In the data rows, 128 means zero.
Every row has a hidden score. How much higher is the second row's score than the first row's in each pair? 15 means about the same, 30 much higher and 0 much lower. The score is a weighted sum of the row's numbers plus the product of two more (or one squared), each taken from its middle value.
[119 159 143 122 133  99 126 153 138 117 105 107 168 146 119 157 149 126]
[123 179 172 176 148 144 102  82 108  96 110 110 111 161 205 182 185 149]: 10
[140 142 123 106  85 143 192 166 143 134 129 106 144 118 107  93 118  88]
[ 74  98 110  81 100 119  57  76  59  76  71  58 115  77 101 155 141 108]: 19
[136 130 120 149 167 128 131 112 104 112 135 112 145 145 149 125 118 132]
[127 166 191 172 177 148 114 106 131 107 105  81 109 127 182 182 198 161]: 16
[117 177 161 163 169 147 122 126 180 163 188 159 112 125 145 162 175 155]
[113  93 118 139 109 174 126 137 122 108  99 137 145 142 124 126 131 109]: 11
[140 159 172 173 158 113  73  23  50  68  53  59 129 148 145 195 176 140]
[127 156 140 120 119  96 146 146 145 135 118 152 142 124  98 126 118 122]: 6
[ 87  95 105  95 103 205 133 150 145 121 124 201  95  85  59  58  58 203]
[123 130 110  91  60  64 101  59  88  75  94  90 110 115 121 106  87 138]: 9
[ 85 114  93  92 117 136  44  93 100 121 108 166 136 119  93 100 129 106]
[141 180 163 148 139 104 177 158 140 124 117 106 134 132 147 162 155 127]: 16
[134 131 155 129 111 155 143 164 177 173 155 154 173 160 148 129 117  82]
[149 127 124 112 107 103 112  82 103 103  83 137  79  75 134 138 185 174]: 19
[125 116 114 110  88 123 110  76  89  87  89  77 147 136 127 102  74 135]
[177 187 183 167 167 128 118  95 145 121 109  92 153 130 131 142 141 138]: 22
[120 127 113 139 112 206 140 139 164 160 140 151 138 170 137 126 125 120]
[122 128 134 118 130 164 185 163 163 167 143 128 138 128 110  87  72 145]: 25
[161 208 201 188 155 125  68 182 185 172 178 150 113 138 154 133 117 127]
[164 130 122 123 101 138 133 121 112  91  86 145 139 159 133 142 120  95]: 10
[142 136 164 152 140 125 110 111 115 110  97  86 160 152 119 121 116 112]
[150 149 139 166 148 120 159 148 134 123 115 121 181 160 130 121 121 109]: 9
[159 187 164 170 158 145 144 120 165 143 125 137 155 162 141 120 142 148]
[ 77 100 111  90  77 127 141 116 115 106 118 140 146 141 168 144 118 146]: 15
[131 190 189 178 162 128 113 142 132 127 113  96 142 142 181 154 178 155]
[112  78  82  87 122 128 100 112 135 127 117 134 103 138 132 113  95 115]: 20
[160 140 138 149 132  97 147 119 134 116 121 137 160 158 135 122 121 159]
[122  98 171 183 176 137  75 133 129 103  89  74 174 153 151 135 131 101]: 22
[137 112  93 138 111 152  66  79  67 133 151 129  33   9 154 151 134 146]
[146 154 159 135 119  85 159 141 131 125 110 113 157 161 165 157 144 121]: 9
[ 73 114 115 106 131 130 152 153 133 130 113  95 101  71  66  91 107  89]
[165 166 152 165 166 129  95 114 110 149 191 190  72 110 144 176 158 144]: 16
[109 110 127 135 159 213 103 120 102 108 145 185  77  72 187 197 195 209]
[160 129 160 147 125  89 137 136 129 121 137 116 160 140 120  98 138 108]: 1
[ 84 177 174 190 179 127 125 176 155 218 234 199 175 150 163 157 151 119]
[149 124 135 127 116 146 177 166 148 138 136 122 151 124 120 100  77 108]: 25
[129 147 127 111 133  98  96  88 125 141 125 172  41  91 137 114 112  81]
[152 132 175 162 207 170 141 151 131 156 137 149 147 161 198 194 170 151]: 10
[132 120 115 124 134 114 109 101  91  85 116  95  89 103 161 156 134 110]
[151 129 115 131 121 144  52  68  95  99  93 102  65  23 148 135 214 179]: 14
[108  95 115 122 150 128 137 113 121 109  93 118 133 137 144 126 101  81]
[177 154 170 149 152 151 151 128 116 146 127 129 134 155 164 166 144 164]: 19
[143 142 156 158 139 108 129 109 143 130 119 103 153 159 151 126 129 120]
[101 182 158 144 143 118 169 135 164 139 128 147 170 147 136 195 171 161]: 13
[109 197 179 176 155 151 106 171 184 199 182 164 147 141 135 125 162 133]
[106 103 101 104  95  99 150 115  93  75  63  47  98 128  97  84 102  82]: 20
[ 63  31  34  98 148 106  82  52  50 109  84 136  88  92 111 106 108  80]
[165 134 123 121 102  93 146 181 157 138 129 116  94 167 138 130 129 130]: 15
[129 102  83 125 166 119 171 147 127 121 119 105 151 137 142 125 129 102]
[147 123 110  95 100 120 131 114 102  80  84  93 117 106 122 116 114 129]: 20
[138 134 137 132 120 123 123 146 134 119 115  98 170 169 140 121 107 109]
[139 127 144 135 107 132  87  97  76  99 103  99 121 102 187 185 167 138]: 14
[133 121 116 104  99 127 186 163 144 120 106  93 121 147 119  94  80  82]
[125 163 159 138 127 136 118 157 143 128 116 144 113  88 124 135 200 166]: 11
[127 104  88  89 123 124 153 127 124 109  85  87 116 106 146 133 116 105]
[162 136 118 105 180 147 149 129 131 122 114 135 144 133 115 129 119  93]: 13
[142 142 143 124 108 123 129 108 150 178 170 141 150 125 131 111 119 120]
[119  84  85  85 103 135 115 106 135 125 133 137 157 142 117 117 165 134]: 16
[165 180 162 157 177 131 165 144 144 145 125 128 140 161 144 143 134 111]
[149 136 123 104 159 146 130 114 108 113 114  98 132 150 117 146 132  96]: 16
[ 71  98 110  94  84 166 152 120 138 131 110 160 142 113  84  68  57 148]
[120 179 163 150 127 132 141 169 175 195 211 176 170 180 172 148 127 111]: 19
[ 75  91  97 105  87 124 128 117  96  81  68 140 126 156 133 116 108 117]
[154 151 161 162 159 116 170 154 172 147 142 149 125 132 151 127 116  86]: 15
[ 51  48  64  87 132 118  94  69  96 111  95 139  76 111 121 102  91  82]
[107  94  73 116 154 126  44 102 147 131 125 125 151 164 134 112 107 168]: 18
[154 146 155 162 144 121 150 168 147 137 155 130 147 167 153 130 112 118]
[ 67  86  80  87 110 134  59  84  80 130 120  97  45  86 112 131 124 107]: 21
[145 116 104  85 105  86 136 110  93  84 107  87  95 163 141 119 116 161]
[135 120 117 104 116 126 137 119  94  72  85 123 144 124 153 134 122 121]: 5
[131 148 173 155 144 135 174 171 195 199 181 179 177 157 152 155 143 110]
[150 169 182 185 162 119  49 156 218 199 182 179 128 136 125 132 139 120]: 21
[ 53 102 152 136 113 195 103  95  87 135 139 136  50 106 128 182 160 142]
[111 182 172 195 201 155  87  62 109  92  97  79 134 155 153 168 190 170]: 22
[121 146 147 153 133 127 149 146 184 165 159 135 169 172 141 141 136 157]
[160 164 162 168 165 158 172 139 128 134 121 137 194 186 162 139 121 129]: 16
[149 187 168 151 223 232 176 214 194 205 255 245 192 184 156 148 146 218]
[130 112 103  84 123  85 117 122 123 100 114 105 162 161 148 140 130  95]: 14
[145 171 152 132 113 108 144 107  99 120 109  89 120 121 152 156 135 108]
[117 116 133 113  91 152 132  98 120 125 136 120 122  88 163 141 133 159]: 11
[138 127 118 123 168 122 125 149 143 131 124 149 126  95  85  92 102 107]
[152 132 110 113 112 127 123 134 151 146 131 114 151 137 114 125 163 131]: 12
[122 123 101 101  67 123 128 172 163 148 133 119  99 133 118 121 134 135]
[161 142 181 162 165 182 150 188 193 187 199 178 183 175 150 149 129 121]: 10
[150 188 178 187 185 141 130 158 137 136 132 123 170 202 180 163 163 140]
[ 99  90 101 129 142 132 165 150 135 120 115 129 133 124 103 116 169 148]: 10
[122 171 183 174 173 133 132 123 156 195 186 186 140 164 165 148 136 116]
[ 89  92  88 104 103 184  79 140 124  99 105 157 125 100  96 118  96  81]: 20
[120 135 171 156 148 233 124 111 115 163 163 166  84 112 162 190 186 151]
[146 117 112  96 108  82  91  61 116  97 140 119  91 119 122  96 106  99]: 17
[155 140 135 113 110 130 188 166 150 139 161 145 146 127 109 112 142 160]
[104  87  89  88  62  68 139 165 162 158 140 193  92  45  47 120 116 190]: 22
[ 66  85 104  81  58 211 127 113 136 128 157 182 129 115 116 103  79 190]
[180 152 128 132 115 156 114 137 129 118 115  93 159 176 145 125 107 109]: 16
[121 161 167 154 154 127 135 135 152 161 168 161 157 145 152 135 122 115]
[116 156 133 117 103  93 144 111 123 117 112 104 140 119 121 159 156 145]: 19
[147 154 145 136 146 118  90  64  90  95  92  76 152 125  98 132 144 137]
[140 114 108 106 101 163 101 169 160 137 140 143 160 134 136 120 163 136]: 9
[134 156 134 118 134 114 142 106  87 101 118 109 138 109 175 158 140 108]
[143 130 116 123 148 122 146 138 118 156 143 128 126  99 104 112 103  73]: 17
[ 93  85  98 102  81  68 115 122 105 111 118 153 107 104 103 112  94 125]
[115 119 111  94 105  76 135 126 118  99  84 134 110  88  89 119 138 111]: 12
[ 98  87  77 115 174 156 147 174 165 143 191 235 109  86  88  99  77 245]
[100  79 100  78  75 138 189 177 175 163 155 162  79  55 117 135 185 141]: 3
[160 136 127 127 144 122 109 149 134 141 147 164 137 141 108 128 150 134]
[ 17  49  46  75  87 167 152 150 148 146 132 129  83  76  47  33  39 167]: 20
[155 151 141 131 125  80 147 124  96 100 128 101 144 132 111  91 125 114]
[151 174 166 136 121 109 200 176 172 157 141 139 149 164 154 135 123 114]: 16
[158 153 148 145 121  88 139 105 109 157 146 137  99 109 135 142 126 112]
[104  78 103  87  76 117 117 114 121 126 110 124 114 125 108 100 106  80]: 13
[166 135 158 142 136 111 123  91  77 105 170 160  89 155 126 142 133 114]
[100 113  97  93 141 106 115 135 125 111 130 134 158 135 120 110 130 119]: 18
[109 122 133 122 105 122  97 104 100  91  85  89  68  52 118 113 211 229]
[ 81  83  99  92 101 126 132 146 115 134 121 140 148 138 125 134 110 143]: 16
[137 103 155 137 127 104  92  99  78  90  81  74 113  77 182 175 164 138]
[161 171 198 190 166 140 167 175 178 190 192 166 151 145 143 124 125 130]: 13
[143 143 140 122 123 120 136 151 125 134 117 126 160 143 127 148 126 119]
[ 75 107  93  81 105 203 116 139 143 120 129 137 108 102  87  63  58 139]: 16
[141 158 183 161 137 106  81 116 109  85  77  69 141 140 162 174 158 147]
[175 156 187 168 157 125 118 166 172 175 172 144 131 157 144 126 129 106]: 10
[ 40  83  96 122  99 162 136 102  97  75  74 124 145 115  96  95 135 114]
[129 117 126 163 155 111 170 147 126 118 103 112 147 155 130 116  97  88]: 25
[157 172 158 155 146 147 176 162 197 178 190 173 169 153 119  98 134 158]
[138 128 115 103 114 127 161 135 157 138 132 113 151 144 113 108 113 100]: 18
[155 125 135 131 106 132 139 106 157 176 153 155 117 151 137 110  95  80]
[145 130 125 174 162 124 187 163 139 141 119 154 171 175 147 133 110  98]: 12
[154 168 187 186 166 128 120 182 160 200 187 162 183 159 145 128 113 128]
[164 155 165 155 138 116 143 143 131 126 130 132 126 117 125 110 111 143]: 15
[160 189 172 147 133 114 168 144 138 113 109 130 160 171 149 150 126 144]
[147 132 114 116 103 141 144 137 120 116 106 112 159 164 137 125 132 105]: 13
[146 138 143 158 242 200 170 162 147 160 247 240 171 159 141 138 156 196]
[127 115 106 127 124  92 118 105  91  78  87 105 140 129 120  95  97  88]: 10
[ 83  90 111  89  75 155 163 145 143 133 132 156 145 132 102  84  67 166]
[ 92  61  88 123 123  98  71  59  48 114 110  99  84  87 124 108 117  91]: 14
[170 172 163 152 162 142 109 120 129 167 171 166  90 114 123 177 188 163]
[147 160 184 171 147 111 149 119 103  99 121 100 143 109 137 157 153 141]: 16
[174 139 118  98 111  83 136 120  95 104  97  95 106  82 134 120 135 163]
[136 111  87 176 171 156 158 162 149 130 115 107 154 135 121 112 135 128]: 2
[167 134 126 152 143 140 104 133 128 151 142 121 143 161 139 139 118 127]
[115  87 106 112 124 110 121 179 162 145 136 114 147 134 109 102  82  64]: 16
[148 152 165 179 149 118 144 103 102  97 168 150 178 161 128 173 152 114]
[155 141 135 118 140 131 136 135 164 148 144 124 111  95  66 120 110 113]: 28
[152 152 159 146 120 100 121  85 186 171 163 135 148 138 119 107 145 131]
[ 85 107 126 144 143 111 132 142 140 121 115  91 138 131 151 133 145 117]: 16
[ 75  78 101 102 149 204  72  41  56  58 121 149  48  84 149 189 171 160]
[130 135 183 176 163 125  54 135 133 159 181 175 108 128 120 177 152 125]: 3
[149 150 132 118 127  98 155 143 128 105 119 102 136 163 162 145 121 166]
[134 129 148 136 128 105 162 189 169 151 130 134 124 158 131 118  99  81]: 10
[152 176 178 157 137  97 136 128 110 113  99  94 152 121 148 129 103 119]
[158 184 162 146 152 117 151 139 142 121 121 116 164 142 158 136 120 135]: 12
[139 133 162 144 121  96 105  71  99 123 167 208  61 135 127 128 141 140]
[122 114 119 122 103  99 167 155 144 141 143 178  76  63  33 103 134 113]: 17
[ 86 109 125 132 105 127 130 115  96 105  91 159 135 160 126 131 149 146]
[127 164 145 134 123 118  96 145 130 111 118 108 149 132 115 173 165 136]: 22
[113 123 100 158 135 110 149 123 102  84  82  62 139 162 134 117 111  86]
[119  86 108  94  95  99 110 108  89  79  75  63 117  79  92 112 132 140]: 18
[168 160 146 122 128  88 131 115 113 167 150 120 129 141 123 113 127 106]
[ 72 136 113  96  80 133 130 105  82  70  85 100 121 100  65  99  92 103]: 7
[ 87  61  81  90  83  94  92 110  80 125 114 115  88 104 100 100  87  62]
[118  94  90  86  70 119 115 135 119 100 115 111 154 136 121 105 122 134]: 15
[142 115 162 156 141 122 175 150 135 146 147 140 143 143 126 166 156 179]
[141 129 114  98 177 135 135 165 176 161 162 152 163 145 131 103 142 131]: 20
[ 73  44  32  74  88 160 109  82 127 115 116 151 145 120 104 142 164 135]
[ 69  67  84  81 176 162  99  67  89  82 121 109 115 129 114  98 131 131]: 14
[135 124 109 104  96  94 117 112 108 106  99  89 103 139 119  88 109 186]
[166 198 190 180 151 158 151 130 116 108 114  98 159 167 143 149 139 143]: 16
[134 178 158 171 153 113 166 191 186 166 162 145 137 178 173 146 132 110]
[ 83 128 182 162 135 120 142 144 181 181 195 166 177 164 131 131 138 152]: 11
[ 86  70  70 106 120 121 120 123 142 144 155 151  87 114 110 100  91 134]
[114  96 104 107  91 140 140 129 123 140 127 127 156 144 134 133 121 114]: 7
[122 119  96  82 103  72  70  75  74  64 106 103  78  83  96 109 150 142]
[128 126 122 129 106  82 132 112 129 111 106  99 121 107 113  99 117  87]: 11
[117 150 143 158 144 176 143 137 138 153 197 204 158 144 166 145 120 130]
[165 159 182 162 157 109 136 111 127 111 101  89 123  99 187 166 146 139]: 20
[165 132 144 140 119 152 122 176 159 155 139 155 166 154 137 121 135 120]
[149 135 135 117 126 131 114 105 158 148 131 136 133 148 162 176 162 149]: 20
[140 122 104 149 163 136 176 169 162 148 128 106 180 165 142 127 137 108]
[137 126 130 120 128 129 143 177 159 136 140 113 113 126 133 112 102  82]: 24
[114  92  89 110 104 107 138 103  91  73  90  80 129 133 121 133 113  88]
[156 137 117 107  95  76 167 144 118  98 137 115 125 126 118 136 117  95]: 17
[171 182 165 147 148 100 156 155 164 167 140 163 158 148 124 104 106 104]
[145 187 175 154 176 132 149 123 121 184 171 159 148 158 154 154 130 110]: 16
[144 122 122 124 151 116 144 154 168 166 160 152 182 166 138 113 103 134]
[194 165 146 158 135 169 143 125 127 115 132 125 131 116 108  97 154 127]: 13
[175 140 128 112 166 124 173 165 166 148 134 132 139 110 114  90  92 123]
[127 127 119 122 108  95 116 128 103 100 118 117 160 147 119 101 133 103]: 7
[ 42  91  73 108  95 131 128 102  84 123 148 138 111 132 123  97  93 166]
[122  97  94  95  94 112 112  98 114 114 101 126 114 120  94  92 116  92]: 12
[ 56 107  99 109  81 151 124 138 131 123 117 102 131 113  90  65  62 120]
[172 182 181 172 159 140 148 150 144 192 177 160 136 161 165 139 127  95]: 13
[105 119 128 127 128 119 103 125 103 107 110  99 158 131 126 100  78  57]
[101  91  78 105  82 115 116 122 130 100 122 124 108 119 118 101  84  80]: 18
[158 140 119 110 112  88 110 135 116 132 137 115 155 153 149 131 117 105]
[133 106 174 188 172 148  67  68  91 117 192 178  21  83 130 173 166 132]: 10
[113  95  76 117 122 162  98  78 107 123 129 123  96 142 134 138 122 110]
[114 113 119 133 147 103  86 110  97 106  90 134 147 117 161 148 143 128]: 14
[136 139 131 150 151 161  83  70  71 127 113 109 105  76 173 171 179 163]
[152 166 148 125 122 101 140 114  98 111 117 114 125 101 110 160 161 130]: 16
[157 153 166 152 136 100 125 146 152 134 124 105 166 176 174 146 124 118]
[150 122 121 118 121  99 150 125 116  90  90  81  99  60 114 105 114 105]: 14
[139 187 184 166 140 114 122  83  71  98  93  94 121 140 151 177 164 171]
[117 130 112 102  90 142 181 149 129 114 110  89 138 122  96  74  77  93]: 12
[182 171 149 187 160 136 134 120 171 147 142 133 141 152 149 136 122 104]
[195 165 155 134 120 100 127  96  99 111 111 110 144 117 106  91 129 161]: 16
[140 112 133 129 163 156 167 161 146 162 143 163 103 140 118 200 179 158]
[169 148 144 135 119  95 173 162 178 155 135 141 105 169 169 144 127 149]: 24
[ 94  83  98  93  84 101 129 103 103  87  73 105 114 103 114 114 101  84]
[159 162 150 134 142 103 142 152 133 117 110 133 135 111  98 166 154 126]: 21
[157 142 127 120 110 111 138 136 120 125 140 119 127 139 113 136 131 132]
[164 146 140 122 138 116 146 143 140 161 145 134 143 125 100 131 116 100]: 16
[152 126 150 131 225 203 158 157 147 161 248 208 165 142 114 108 105 203]
[138 111 111 158 137 106 173 154 133 116 105  96 163 158 146 126 107 102]: 10
[174 201 192 181 164 131 171 161 143 204 184 160 127 188 161 150 126  94]
[155 135 120  96  88  62  86 117 137 121 129 112 124 135 141 114 122 116]: 21
[158 125 123 129 107 105 174 151 131 117 145 127 131 154 140 141 121 108]
[100 184 167 184 197 167 149 148 182 209 187 190 157 181 155 134 132 128]: 12
[152 183 182 169 150 105 127 151 136 141 136 151 122 148 132 188 164 138]
[169 179 180 151 158 115 172 147 147 145 135 153 144 140 120 164 146 118]: 15
[124 130 102 143 136 132 126 138 126 132 121 102 176 169 137 141 119  93]
[ 96  79 106  92 120 130 122 108  97 118 121 146 124 121  93  82  92 100]: 16
[ 81  81 158 152 171 220  76  59  57  71 129 116  75  51 177 207 184 191]
[ 88  92 121 116  98 141 160 140 146 130 110  91  88  53  66 123 102 107]: 22
[140 112 123  95 126  90 121 134 116 119 111 106 155 168 139 132 107  84]
[110 104 115 116 141 159  50 126 123 102  94  96  94 116 117  99  82 114]: 18
[162 129 120  87 130  84 166 142 109 101 114 111 135 110  99 132 134 136]
[ 88  94 126 107 143 112 115 101  95  86 102  92 132 136 117 108  84  92]: 8
[ 54  81  73  80 104 102 154 125 107 133 121 117 127  97  72  90  80 130]
[170 179 168 149 122 111  98  84 124 132 141 134  63 135 131 129 122 109]: 13
[120 128 120 119 132 106 155 140 128 116 103 128 173 159 130 128 107 127]
[122 133 119 104  86 112 117 142 123 102 111  90 114 141 115  97 100  83]: 16
[126 134 118 119 145 122 121  82 111 144 170 162 144 184 161 137 127 102]
[176 156 157 158 146 105 139 110 109 166 149 127 137 111 126 132 125 104]: 18
[ 61  83 128 114  96 140  99 105 128 130 113  94 133 127 107 114 103 107]
[ 87 123 134 115 119 119  96 109 105 100 113 117 105 163 136 117  93  91]: 14
[ 97 126 133 188 184 156   0  32 110 113 201 175  29  35 145 203 198 180]
[ 72 100  80  77 105 125 121 121 100  84  91 110 106  95  70 109  90 104]: 13
[171 139 120 115 102 111 118  81 122  95 130 114  92  74 127 119 158 126]
[144 159 143 133 117 148  88 157 137 124 115 100 144 138 126 143 117  95]: 21
[ 59 102  81  82  68 128 124 115 105 105 111 150 124 130 109  98 104 103]
[129 176 172 155 171 140  37 164 145 168 153 148 136 126 108 152 143 110]: 18
[119 114 119 131 113 140 182 169 147 127 120 104 160 139 127 102  82  88]
[146 116  96 133 109  93 125 100 106  85  81  68  79 111 120  95 139 115]: 16
[141 127 108 129 108 137 142 145 148 130 113 100 121 135 111 106 111  89]
[139 163 154 161 142 112 156 132 125 119 126 115 174 159 134 121 123 110]: 14
[130 151 133 137 134 202 111 144 131 114 110 104  47  85 176 165 194 159]
[146 127 118 119 118 145 132 145 131 140 123 100 124 147 132 126 100  77]: 14
[ 64  92  98  92 126 153 106  99  93  89  96  94 101  89  83 108 101  80]
[133 163 150 174 157 143 104 115 119 152 206 172 102 121 177 156 165 145]: 14
[171 152 143 129 134 129 149 151 163 139 146 125  88 152 122 124 112 148]
[130 180 160 203 184 151 119 166 163 184 161 138 156 131 167 140 135 137]: 10
[158 135 121 118 110 121 153 128 115  92  78 116 143 135 149 130 108 114]
[116  87  80  98  95 107  82 120 132 133 116 118  80  68  66  96  77  75]: 20
[156 123 112  87  90  51 121  86  94  99  89 116  95 124  98 111 139 229]
[126 128 132 163 141 136 155 125 120 131 126 124 167 147 142 122 108  84]: 6
[108  82 122 101 146 182  85  47  86  69 145 114  85  93 178 164 156 152]
[117 122 117 104 142 162 166 170 153 143 150 136 128 119 103  71  69 128]: 15
[152 168 159 144 141 126 144 157 146 141 137 145 152 136 133 161 145 117]
[210 180 187 181 183 255 115 113  91 114 160 142 168 185 209 196 194 187]: 11
[169 166 155 129 153 137 142 170 170 165 174 151 163 165 163 157 134 137]
[160 129 132 124 112  80 135 129 135 114 104 111 185 173 154 131 108 135]: 13
[131 142 142 166 149 114 124 141 150 127 110 132 170 154 149 136 123 125]
[137 118 116 126 104 107 135 109 131 115  97  86 138 138 128 112  87 109]: 19
[124 183 176 201 178 173  77  88 121 104 102  86 110 108 159 164 190 157]
[158 139 120 113 112 127 142 129 154 148 136 139 155 130 108 127 123  91]: 11
[148 156 143 149 130  88  85 196 174 160 154 139 148 160 131 109 149 119]
[ 58  99  93 107 101 124 118  92  87  72  80 121  87  85  89  79  99  74]: 7
[135 115  99  90  91  77 122 113 117 116 109  88  85 116 103 101 142 208]
[ 82 107  89 101  88  95 146 165 142 132 132 120 115  89  67  97 114 155]: 11
[130 110  93 172 154 123 115 131 113 112  98 137 156 128 107  90 100 105]
[121 100  86  69 135 121 128 132 120 115 110  92 107  76  99 114  91  96]: 24
[153 136 155 132 123  95 148 161 133 110 106 139 108 148 143 118  91  99]
[160 177 171 149 147 124 143 140 120 101  93  93 132 164 144 132 139 138]: 20
[154 160 149 166 162 122 178 153 176 164 146 141 159 144 117 145 149 121]
[147 124 105 121 124 107 112 125 127 112 104  89 160 148 116 102 107  87]: 17
[139 174 176 168 140 129  35 138 118 141 131 158 133 131 121 116 165 127]
[111 101 125 113 112 129 140  99  99 109 111 101 158 140 137 121 123  94]: 14
[144 127 104  89  84 177 166 149 142 143 189 162 140 174 176 164 146 143]
[159 138 123 126 113  95 113  90  63  80  75  79  89  92 133 139 126  98]: 10
[140 118 109 127 141 125 157 131 141 118 110 112 175 156 132 124 115  88]
[ 73  65 111 126 152 172 143 116 122 166 145 219 141 138  99  99  84 221]: 17
[133 109 127 138 116 123  93 115 109  89  79 149 153 139 151 141 123  93]
[111  92  97  81 109 146  81  88 113 106  92  75 142 137 107  98  83 138]: 26
[129 115  99  76 122 103 121 113 128 111  95  77 137 114  90 128 119 117]
[ 87  89  69  51 101 139 110 126  99 108 122 101  74  87  79 104 123 174]: 20
[147 117 134 151 170 120 139 166 152 137 124 172 158 150 138 181 169 162]
[144 128 138 128 104 105 163 146 132 116  98 103 189 186 158 137 116 104]: 16
[155 147 125 106 131 136 187 170 160 173 170 138 175 168 144 122  99 121]
[137 153 138 183 159 127  57 141 137 165 168 150  76  73 153 136 155 167]: 15
[116 133 158 147 141 164 110  92 126 118 104  84 104  94 141 168 197 177]
[134 129 109 113 100 120 142 119 117 132 116  96  69  73 106 145 180 194]: 15
[ 60  60  95 125  99 157 146 175 154 145 153 162 115  99  90  69  66 217]
[156 122 135 125 126  92 129 120 106 119 106  93 117  93 123 138 175 163]: 15
[108  98 121 136 132 188 106  64  89  84 101  94  93 106 159 185 180 143]
[125 187 191 207 185 148  95 128 125  97 111  96 148 160 151 181 183 175]: 22
[172 157 136 117 127 128 156 130 173 161 165 137 148 156 134 107 122  96]
[136 118 103 100  74 131 126 171 145 125 117 108  69 104 119 110 115 135]: 21
[141 136 123 112 113 143 144 167 207 178 166 152 129  94 100  94 110 107]
[144 177 166 163 163 164 123 117 118 166 180 199 103 115 140 156 153 125]: 12
[102  87  85  98 121 129  89  55  70  99 101 142 124 112 126 133 115  88]
[151 127 116 100 110 148 152 144 151 134 126 145 134 112 131 122 120  92]: 16
[127 116 119 161 171 132 144 134 114 139 125 113 160 143 121 112  94  98]
[127 145 128 150 121 173  78  78 105 114 101  79 130 120 184 159 186 157]: 12
[121 138 135 197 208 168 128 129 125 161 186 169 142 173 160 141 153 120]
[128 102 108 108  81  76 133 118 106 127 124 104 124 127 100  93 146 165]: 26
[170 143 142 152 128 162  71  80  97 148 153 137 110 104 123 171 151 128]
[132 115 106 124 108 119 104 124 154 135 156 140 133 138 107 101 109  99]: 14
[123 121 115 100 107  97 146 115 107  98  94  81 144 148 133 110 115 136]
[126 103 106 108 104 101 107  68 101 144 135 122  92 118 103  95 101 126]: 15
[ 35  96  68  56  43 217 143 125 147 146 158 158 106  73  55  79  86 181]
[153 128 115 120 115  82 110  73  96 115 115  94 105 122 128 109  94  88]: 11
